runs of hidden systems
path 1, M (10 x 20)
-7 24 -28 -12 -25 -28 48 0 0 -38 18 22 4 -27 -34 -10 -23 11 31 9
-17 4 38 -20 -9 -60 -17 21 14 2 -14 -2 16 16 17 -45 27 -18 -33 12
27 -29 29 41 29 27 24 -1 -17 6 -25 2 19 -26 5 13 22 -11 -17 -41
-10 14 -27 -55 25 13 7 -14 -10 -16 -22 -18 -19 -13 -50 37 -19 -21 16 5
11 20 3 1 -49 2 -18 -27 41 7 -11 -21 -16 44 29 -11 16 -31 8 29
1 -38 25 34 -30 22 17 3 -48 -3 10 18 36 2 15 -19 -35 6 32 -10
0 -4 2 -59 43 -25 -25 12 16 16 -6 23 -6 -25 0 -11 -47 15 8 -17
-24 -19 1 20 -1 9 8 1 57 37 1 -17 -20 -13 30 40 28 1 -25 19
-12 -21 -48 11 -25 53 3 -12 -35 -33 18 8 25 -4 -25 -1 -5 15 -29 7
9 62 -6 -33 -26 -46 -29 -20 -10 -14 -4 24 -11 -21 17 -12 9 20 10 -15
path 2, T (10 x 20)
0 -25 -31 46 42 33 4 -7 37 36 3 15 -27 -1 22 10 18 -8 -4 2
-23 14 -26 -24 -30 14 16 -2 -3 -35 38 -13 13 -7 -40 53 -6 27 -11 6
3 33 -16 -2 -24 -31 -43 -2 -16 -5 -12 3 -20 13 25 -55 23 6 -24 21
-2 -3 33 55 30 -17 22 11 -25 7 23 30 19 -5 9 16 31 7 21 -37
12 0 10 -49 45 0 -18 26 -6 -10 -1 -42 -11 10 -43 20 -29 9 -16 -6
38 20 -28 38 -8 10 16 -15 49 6 -10 -17 -46 14 15 -16 15 -16 10 25
-29 -7 8 10 -33 -11 41 11 -22 -36 39 13 45 21 -33 -1 -7 -5 22 10
35 5 21 -39 1 -28 -32 10 -2 -8 -28 9 13 -13 14 -56 -21 8 -24 -20
-6 -24 25 39 32 -7 48 5 17 33 -31 0 -16 -35 18 16 17 -26 17 -4
-17 -20 -21 -46 9 43 -1 -16 7 -21 2 -11 24 20 -49 30 -18 -27 -10 2
path 3, U (10 x 20)
-32 -24 27 -4 23 -9 4 15 34 8 10 -7 28 17 -9 26 43 -23 -43 -2
36 -3 -28 12 -24 47 4 -11 -28 -28 -23 -26 -3 -33 -13 5 0 23 -40 -9
-20 40 -20 -26 1 -19 -4 -38 -18 -3 -24 29 -15 -4 -5 -2 11 -40 49 4
9 0 53 4 -13 -1 -32 2 12 7 28 -17 26 66 17 17 12 -8 4 -15
21 -36 -4 29 3 34 4 17 -41 18 -11 -17 -21 -25 16 -13 -51 35 10 4
-30 5 -32 -38 34 -23 10 -4 54 16 9 32 -19 -16 -9 9 -22 -12 28 11
-15 -1 13 11 -50 -12 5 18 34 -15 35 -24 20 21 4 7 28 20 -47 22
2 -8 -29 31 0 13 4 -1 -63 -16 -14 30 10 -38 0 -38 8 18 -18 -11
-3 38 24 -41 39 -40 -8 -14 10 1 -11 20 1 -17 -11 35 21 -18 19 -37
11 -2 25 23 -5 20 -12 13 -7 6 -5 -69 -21 43 0 25 25 -9 -22 22
path 4, V (10 x 20)
35 4 -21 -31 -15 13 -1 -5 18 -26 -23 -26 -11 27 -24 -45 -34 -26 3 25
10 -6 27 21 -35 -20 44 -14 38 2 -14 19 17 2 22 -26 -2 -37 36 5
-29 -57 32 -32 -3 5 9 16 -9 0 -9 8 53 -1 -12 -13 -36 -18 -10 -1
21 -21 -4 -26 -6 27 -14 -25 40 23 -45 7 -2 -47 33 3 -13 -2 -25 -17
-57 -13 -15 -1 -28 25 13 -31 5 13 -9 2 7 -13 6 51 30 -28 -2 20
-7 4 -9 -20 -44 33 -59 -26 -30 -8 17 12 26 22 19 5 -6 20 -13 -11
-8 12 18 23 -12 -8 -14 -7 -36 34 -4 11 -25 -35 48 26 -4 31 35 -13
-41 -10 -12 -7 53 2 -33 18 -9 25 40 10 -13 24 -7 32 -5 13 10 2
35 19 -21 20 -5 9 -12 19 28 -5 40 -22 -31 -2 8 18 -5 63 -25 -2
-30 24 -41 33 3 -35 30 19 -23 -14 19 11 -28 -14 -15 -21 19 16 6 32
path 5, M (10 x 20)
28 -4 28 13 -18 5 -3 0 44 -19 13 -16 33 32 3 -1 37 -7 -48 -15
11 -2 -5 17 -4 13 26 2 -73 -13 -39 -18 -12 -48 -16 -3 -10 9 9 -2
-12 28 -7 -41 31 -27 -18 -24 31 3 -5 29 -3 31 -11 -6 13 -51 32 -4
19 -19 56 21 -40 14 9 14 13 7 4 -51 12 22 20 26 -5 8 -9 3
4 -28 -39 2 25 32 4 -1 -42 3 -24 16 -14 -22 -11 -40 -46 -3 17 8
-10 23 3 -39 -12 -34 6 -16 76 4 18 29 6 -6 10 22 -4 -5 22 -8
-27 -44 25 19 -34 15 -9 26 -25 12 -6 -34 16 2 20 -4 8 15 -50 25
26 7 -45 2 28 29 -12 -31 -18 -10 -11 48 2 -35 -4 -12 -5 7 3 -38
-40 37 22 -37 -18 -40 -7 -4 13 6 17 -14 -9 1 -1 60 17 3 18 9
13 -23 1 41 1 34 -39 11 -27 9 5 -22 -2 49 18 -30 16 1 -34 13
path 6, J (10 x 20)
-1 26 -16 4 14 -6 -14 -8 -57 -26 28 28 9 36 -26 -20 -7 -6 43 -11
32 34 53 -21 15 -53 -21 21 20 11 2 -20 -18 6 18 4 -9 20 14 -20
-1 -38 -4 50 44 10 21 35 13 28 -3 -27 -32 15 3 -16 1 -9 -9 30
29 6 -46 -14 2 16 36 -5 40 -42 21 5 4 0 -48 -11 -26 2 0 0
-13 22 18 -11 -61 -52 24 4 10 -18 -20 -10 5 -19 11 -27 17 -6 -12 26
-6 -34 31 26 22 2 4 2 -33 0 -15 33 48 11 4 -37 23 -35 -10 -24
27 -5 23 -35 26 18 10 -6 -10 -5 -32 -21 4 -41 -24 46 -24 1 4 -38
-22 -7 -12 -13 -19 23 -11 -25 18 28 -41 -29 -34 10 19 13 1 -40 6 43
3 -17 -5 24 -41 41 2 -21 2 -12 42 22 34 39 7 6 -25 -1 32 -5
-18 -2 14 -36 -20 -33 -14 21 -23 6 10 13 5 -37 16 -8 -51 50 10 -1
path 7, F (10 x 20)
-34 -8 -8 -38 -7 10 -22 -28 -7 3 16 44 32 23 -2 4 -29 -24 45 -5
6 -8 41 -21 -34 -7 -39 12 20 22 9 -19 9 -6 43 18 -16 41 -26 -8
-38 -42 -26 39 18 29 4 4 -30 39 -3 17 -19 -29 26 5 -8 12 6 17
-12 19 -39 -33 14 11 -18 -17 33 -13 41 30 7 -9 -19 43 4 24 -14 -21
-12 32 -4 26 -45 -22 -12 13 -18 -3 11 -33 -26 -2 21 7 41 34 -32 28
-4 5 -18 45 41 -1 -10 1 -45 -3 26 45 8 21 -4 -26 25 -4 14 -20
28 39 28 -23 37 -35 -2 23 9 -15 17 -27 -12 -3 -28 38 2 27 0 -30
8 0 -13 39 18 -1 17 21 4 11 -15 -44 -51 27 -6 -24 14 -21 -2 45
34 3 -17 14 8 7 42 -8 25 -36 29 29 23 19 -34 -19 -21 -12 31 -19
3 12 31 -40 -25 -58 19 31 8 -22 -18 -28 4 -16 -15 -30 -20 7 -13 18
path 8, F (10 x 20)
49 -4 -37 -7 -20 48 -5 -22 24 -22 10 2 1 20 -9 -22 -46 5 14 -3
-24 13 19 -16 -50 -54 27 9 14 2 4 16 1 -25 21 -15 -26 13 33 21
-31 -53 18 0 22 -4 -17 22 9 18 2 22 37 9 15 -30 11 -12 -46 -1
22 -10 -6 4 7 35 16 -14 -10 -1 -26 -6 -1 -66 -2 41 2 22 -23 -35
-45 30 -38 -30 -9 2 -17 -29 -15 0 -18 -6 -27 4 -14 23 22 -31 10 34
23 20 17 21 -37 11 -36 -22 6 -10 34 11 26 54 28 -1 24 2 2 -21
-4 -8 32 14 5 -16 -4 33 -65 11 11 -7 -7 -13 8 -2 -38 40 29 -7
-3 -8 -18 -14 70 -10 -17 13 51 34 6 12 -33 4 5 -1 -8 -5 0 3
4 -7 -13 34 -26 21 47 9 41 -14 29 -30 -5 -5 -15 40 10 18 -18 16
-9 12 -53 -4 -20 -7 3 2 -35 -36 3 18 2 -6 -23 -57 -6 8 -14 23
path 9, J (10 x 20)
-3 34 7 23 -50 -16 -18 -24 11 23 -4 2 -28 -7 57 14 26 12 19 9
-39 -23 1 23 33 3 -13 27 -41 6 49 20 18 40 -13 0 -5 8 16 1
46 26 -8 -32 23 -12 -28 11 27 -6 9 -6 -23 -26 2 3 -22 50 -21 -29
-34 10 -20 42 11 -23 29 10 18 19 -2 -13 -41 -5 8 7 44 -13 -3 42
19 8 -20 2 7 12 -4 3 -5 -49 38 8 34 47 -44 -23 12 -4 -19 -13
34 40 28 1 -22 -45 14 9 -23 -13 -32 -18 -22 -42 12 -16 3 21 5 -9
-22 -21 17 14 53 -13 11 7 2 21 -20 7 -1 33 -8 -20 21 -65 17 11
55 -10 17 -9 -5 37 15 2 24 -25 5 -37 18 8 -27 23 -30 9 -11 -23
-16 -7 -18 -4 -39 -7 25 -4 -9 10 -42 -14 -31 -31 14 -28 -27 -13 19 49
-13 -21 16 -6 -5 -1 5 -17 35 -4 22 50 54 32 4 -13 -1 -36 19 -18
path 10, V (10 x 20)
17 17 -5 -26 -38 -32 -17 19 8 -20 25 8 3 10 7 -52 -45 36 3 12
-12 -18 29 39 24 -46 33 25 11 25 -9 28 3 -34 29 -27 20 0 -1 -7
-11 -25 -6 -28 49 16 7 15 3 -18 5 -2 29 -11 -49 21 3 -5 -44 -20
39 36 -21 -13 -30 10 -8 -26 21 -16 -41 -34 -31 -20 4 2 25 -1 -32 7
-28 10 1 30 -22 -1 17 -26 -38 -8 -5 14 12 33 -4 -2 35 -50 37 15
26 -6 45 -30 -5 3 -31 4 -26 -8 12 3 33 29 0 -7 -46 9 27 -32
4 -24 17 8 22 -4 13 16 22 48 -31 -21 -45 -32 32 4 -31 2 20 16
-34 -30 -42 1 19 27 14 -2 51 1 37 20 10 22 -21 18 -3 -14 -8 18
12 13 -11 -10 -74 -3 -2 -1 12 -31 15 -4 19 -25 11 -11 -6 48 -39 4
-36 3 1 18 3 -32 -2 -6 -49 13 -29 39 3 -35 25 -30 36 -15 -1 0
path 11, T (10 x 20)
16 40 25 -39 -23 -29 -30 19 -21 -16 11 -41 -16 8 -6 18 -23 40 3 -2
8 -9 -1 54 31 -13 -1 21 15 27 10 4 -31 36 26 -46 9 -9 11 22
10 -11 2 3 11 5 40 20 19 -31 50 8 33 -5 -41 27 -21 25 2 -26
11 17 -16 -36 -9 -36 -2 18 16 -16 -33 -30 -28 -15 -11 -46 -7 0 -35 32
-2 -3 -1 52 8 -4 42 -18 9 -3 -8 38 18 -2 6 -16 48 -41 10 -11
0 -1 32 -50 -2 2 3 0 -41 -31 -17 -18 37 -10 -42 25 -18 -8 -5 -24
31 8 3 -1 6 5 -22 -23 12 29 -55 -13 -41 3 35 -27 -4 -33 19 9
-26 -29 18 26 -16 26 35 -11 6 7 28 11 28 20 -2 43 -12 -18 46 -1
4 -14 -5 -57 -31 11 -38 6 1 -8 -1 -12 12 0 2 -21 -56 26 -21 9
-12 -10 -8 41 -8 -15 15 -4 31 37 -9 31 -23 -39 54 -18 12 10 7 11
path 12, E (10 x 20)
-17 -15 -2 -42 18 -9 -9 0 -30 -1 -9 45 28 -52 -3 -5 -35 19 2 -31
-28 -3 24 -18 23 -10 -21 -4 27 43 -22 -14 -22 -20 28 50 28 -9 -17 -1
-2 -22 -28 40 -6 71 -13 -18 -28 1 10 -16 -1 17 -1 32 18 2 -19 4
-2 43 -32 -27 -23 -4 -28 -16 -29 -19 31 20 -10 -4 -5 11 -26 38 30 -8
-24 17 35 20 8 -54 -20 26 9 29 29 4 -14 31 35 -6 22 10 15 10
25 -33 -1 47 47 23 16 39 -5 -4 32 -9 3 10 -16 -8 -8 29 -24 -15
19 34 -45 -22 11 -16 25 6 20 -22 -3 -12 -43 -43 -31 6 -13 27 -5 10
-16 31 -6 18 -21 -34 14 -8 34 -12 2 1 -4 27 3 -15 63 -37 -13 25
30 -5 26 19 -8 4 8 7 -44 -41 1 4 48 15 -21 -32 10 -5 -17 -32
23 18 22 -39 32 -33 4 3 -19 4 -46 -10 -22 -28 -12 -12 -28 -16 31 -13
path 13, E (10 x 20)
19 -24 7 -38 8 6 -28 9 28 11 -27 -21 -6 27 6 -46 -39 -24 -12 20
12 -28 6 27 -31 23 52 -20 30 11 -13 16 10 -35 21 11 -23 -9 32 -6
-59 -33 -16 -51 -15 0 -4 8 -6 -6 -4 7 27 -6 -21 -7 -24 -11 -23 29
14 -3 13 -4 -19 9 -34 -30 22 24 -22 28 14 -31 56 2 19 10 -25 -33
-55 -23 5 14 14 20 9 1 -63 15 -4 1 7 -23 -10 48 10 -4 10 0
9 17 -21 -40 19 25 -71 -16 10 8 15 -3 -14 26 6 21 -7 16 -14 -14
-3 18 9 56 -31 1 10 -1 -18 17 26 -11 -26 -2 33 34 11 31 34 8
-26 -8 -33 0 36 -7 -19 32 -15 -8 52 17 0 40 -27 -26 -16 18 -1 15
45 31 14 11 1 -35 6 17 46 -4 22 0 -15 -25 19 1 6 48 -13 -25
-30 -5 -20 40 24 -21 43 29 -20 -7 -7 -16 -21 -9 -28 -15 34 -13 -19 35
path 14, U (10 x 20)
-12 40 7 -34 -34 -39 23 -13 -20 -45 2 13 27 -9 -33 2 8 -14 19 -8
15 4 44 8 6 -16 -42 2 -22 12 -27 -12 8 34 30 -36 35 -23 -23 -9
33 -25 16 31 31 44 29 -8 -10 15 -16 -5 -3 -19 -1 35 -21 -9 33 -32
-17 -4 -20 -63 4 3 -7 4 23 -1 -10 -27 -20 13 -29 8 -47 -17 16 33
3 -1 -13 30 -56 4 -1 -15 51 6 17 14 3 21 41 -28 9 1 -6 24
-35 -34 14 9 -13 -3 21 13 -48 -10 19 39 51 -28 -3 -6 -19 18 4 -17
-2 7 11 -47 32 -25 -43 4 11 19 -29 1 -9 -38 17 5 11 12 -43 -21
-12 6 -12 40 -3 27 22 -19 7 12 -6 -28 -27 -7 1 59 51 -12 -7 11
1 17 -42 -21 -2 31 -23 -16 -41 -37 26 3 9 37 -42 -3 -18 1 10 1
28 44 27 0 -27 -45 -25 -5 5 8 5 10 -20 7 43 -20 -6 19 35 -9

runs to name
path 15 (2 x 20)
-43 7 -7 -32 -48 -8 -3 0 -10 10 -2 -23 -24 -5 7 20 -34 9 28 45
-9 -19 -4 28 1 1 -37 -4 17 26 31 46 12 29 48 -33 4 7 3 -5
 -> V
path 16 (2 x 20)
16 -32 21 -3 41 20 3 -8 -10 4 -48 -3 17 17 -14 -27 7 -60 -9 -12
30 -5 12 -25 -16 38 23 -30 32 -8 -29 -24 7 -4 -16 35 -26 -32 22 -9
 -> V
path 17 (2 x 20)
-33 -58 6 -21 20 35 -2 8 -6 19 -15 0 24 -33 -4 30 -17 0 -34 -8
3 14 -45 -24 -19 38 -27 -41 29 6 -18 2 -20 -31 16 31 9 6 -25 -1
 -> V
path 18 (2 x 20)
22 26 -12 -5 -6 29 26 -13 -8 -36 20 -25 2 -1 -46 59 -7 10 16 -16
-9 25 -2 -24 -39 -27 -33 -3 -16 5 -25 -20 -25 21 20 -41 -7 -11 8 42
 -> J
path 19 (2 x 20)
32 18 37 43 -25 2 -15 -14 -20 1 6 6 17 -3 38 12 39 23 -11 -40
-23 3 0 -8 53 1 -11 16 -67 4 6 -5 -15 0 -31 25 -13 4 25 -7
 -> M
path 20 (2 x 20)
17 -27 28 64 10 37 18 -11 -26 13 -12 1 16 2 18 15 27 -18 7 -27
2 8 -18 -57 24 11 -3 -1 -21 -22 0 -9 -4 -1 -50 20 -50 -2 27 -6
 -> M
path 21 (2 x 20)
-3 47 6 1 -19 -54 30 6 -7 -40 16 3 6 23 -30 -20 23 -18 26 10
35 -5 52 6 13 -25 -2 18 -16 -17 -15 -6 32 29 -4 -50 10 -22 -9 -23
 -> T
path 22 (2 x 20)
52 18 37 10 -9 -33 3 21 9 -30 -2 -11 22 2 0 -39 18 14 -33 -26
-4 -16 23 17 39 -18 41 16 -38 7 -46 -12 -13 -23 -18 -16 2 -35 21 3
 -> F
path 23 (2 x 20)
18 -32 -5 -12 -18 37 7 -8 12 -15 27 30 44 -13 -3 3 -54 24 6 -30
-27 -1 -2 -36 -21 -39 3 13 22 22 -30 -7 -26 -52 24 -11 -21 16 -12 32
 -> T
path 24 (2 x 20)
-13 -24 -14 -13 -15 7 55 -8 23 -3 -38 -2 3 -65 -12 14 -11 -15 -10 12
-36 -16 -6 -30 -39 18 -5 -33 3 -14 -22 17 44 7 -4 -3 19 -45 -21 9
 -> J
path 25 (2 x 20)
31 -21 12 29 28 -1 21 38 11 22 -9 -23 -32 -46 14 2 -24 43 -15 -7
-43 -11 -59 -2 30 3 34 -2 26 -7 8 21 -10 -14 -36 5 11 -21 -6 27
 -> M
path 26 (2 x 20)
33 -2 -3 25 -6 4 -20 -2 -48 3 -31 16 -9 -12 28 -64 -16 8 6 -7
-22 2 34 -24 41 -31 17 -1 24 19 4 26 10 -12 -6 39 -5 -23 44 -27
 -> F
path 27 (2 x 20)
-41 35 14 -27 7 -65 5 11 2 -18 29 25 20 0 -21 10 32 -1 3 -6
28 -7 28 29 18 4 -24 23 -18 -1 -15 -39 -5 19 7 -17 38 4 -55 -9
 -> F
path 28 (2 x 20)
3 -44 17 -16 9 21 -3 -5 -13 17 -52 -5 8 7 7 -38 -33 -48 12 10
7 -30 10 -24 -19 29 12 -28 60 18 -18 11 18 -14 21 20 -29 -25 15 -8
 -> U
path 29 (2 x 20)
6 28 -9 17 -39 29 -37 -31 -51 -17 9 -8 5 44 4 5 24 -7 9 1
13 18 30 11 -4 -14 -11 0 -48 11 7 5 -13 8 19 4 -32 15 67 -16
 -> V
path 30 (2 x 20)
-53 18 -15 -18 -13 -37 -20 6 -2 -2 25 25 9 -21 7 12 36 26 -35 6
9 16 6 32 11 4 -34 4 -46 -5 5 1 6 -8 13 5 52 29 -45 -31
 -> V
path 31 (2 x 20)
22 20 -21 -2 17 -28 -16 -8 60 4 -12 25 -15 -4 22 -43 33 -10 -33 -2
-16 -10 22 34 -17 2 51 8 -22 -26 6 -14 32 -9 -27 29 40 -11 -16 -6
 -> V
path 32 (2 x 20)
10 5 -12 -47 21 16 -38 -8 25 -6 11 1 9 -19 -12 36 0 26 -43 -34
-11 25 -19 31 -30 5 0 -12 -12 9 -20 -35 -44 -17 20 23 46 4 -19 31
 -> V
path 33 (2 x 20)
58 22 0 -25 16 11 -15 5 10 -19 -28 -53 -26 2 -22 -1 -5 6 -30 -7
1 14 -17 45 -8 -5 49 -12 1 -4 -6 -1 -28 15 -6 -14 11 -35 51 31
 -> T
path 34 (2 x 20)
-10 -21 51 13 28 -28 15 10 -28 32 -42 7 1 -12 20 -19 -1 -35 29 -7
12 -35 11 -31 46 35 5 -4 40 8 -7 -6 15 11 -25 30 -23 -29 -1 -21
 -> M
path 35 (2 x 20)
-46 -3 -15 -24 -31 -6 0 -20 47 -7 16 26 31 7 2 11 31 -21 -26 16
-1 -8 3 11 -35 15 -20 -7 -54 -9 -25 0 21 -36 20 -10 23 23 -49 -13
 -> T
path 36 (2 x 20)
-21 -19 2 -6 -40 23 4 5 -67 -32 4 -11 38 -10 -24 5 -11 16 -19 2
10 21 3 -32 6 -12 -39 -36 -12 18 -40 39 -7 -27 34 -16 -2 -13 21 -28
 -> J
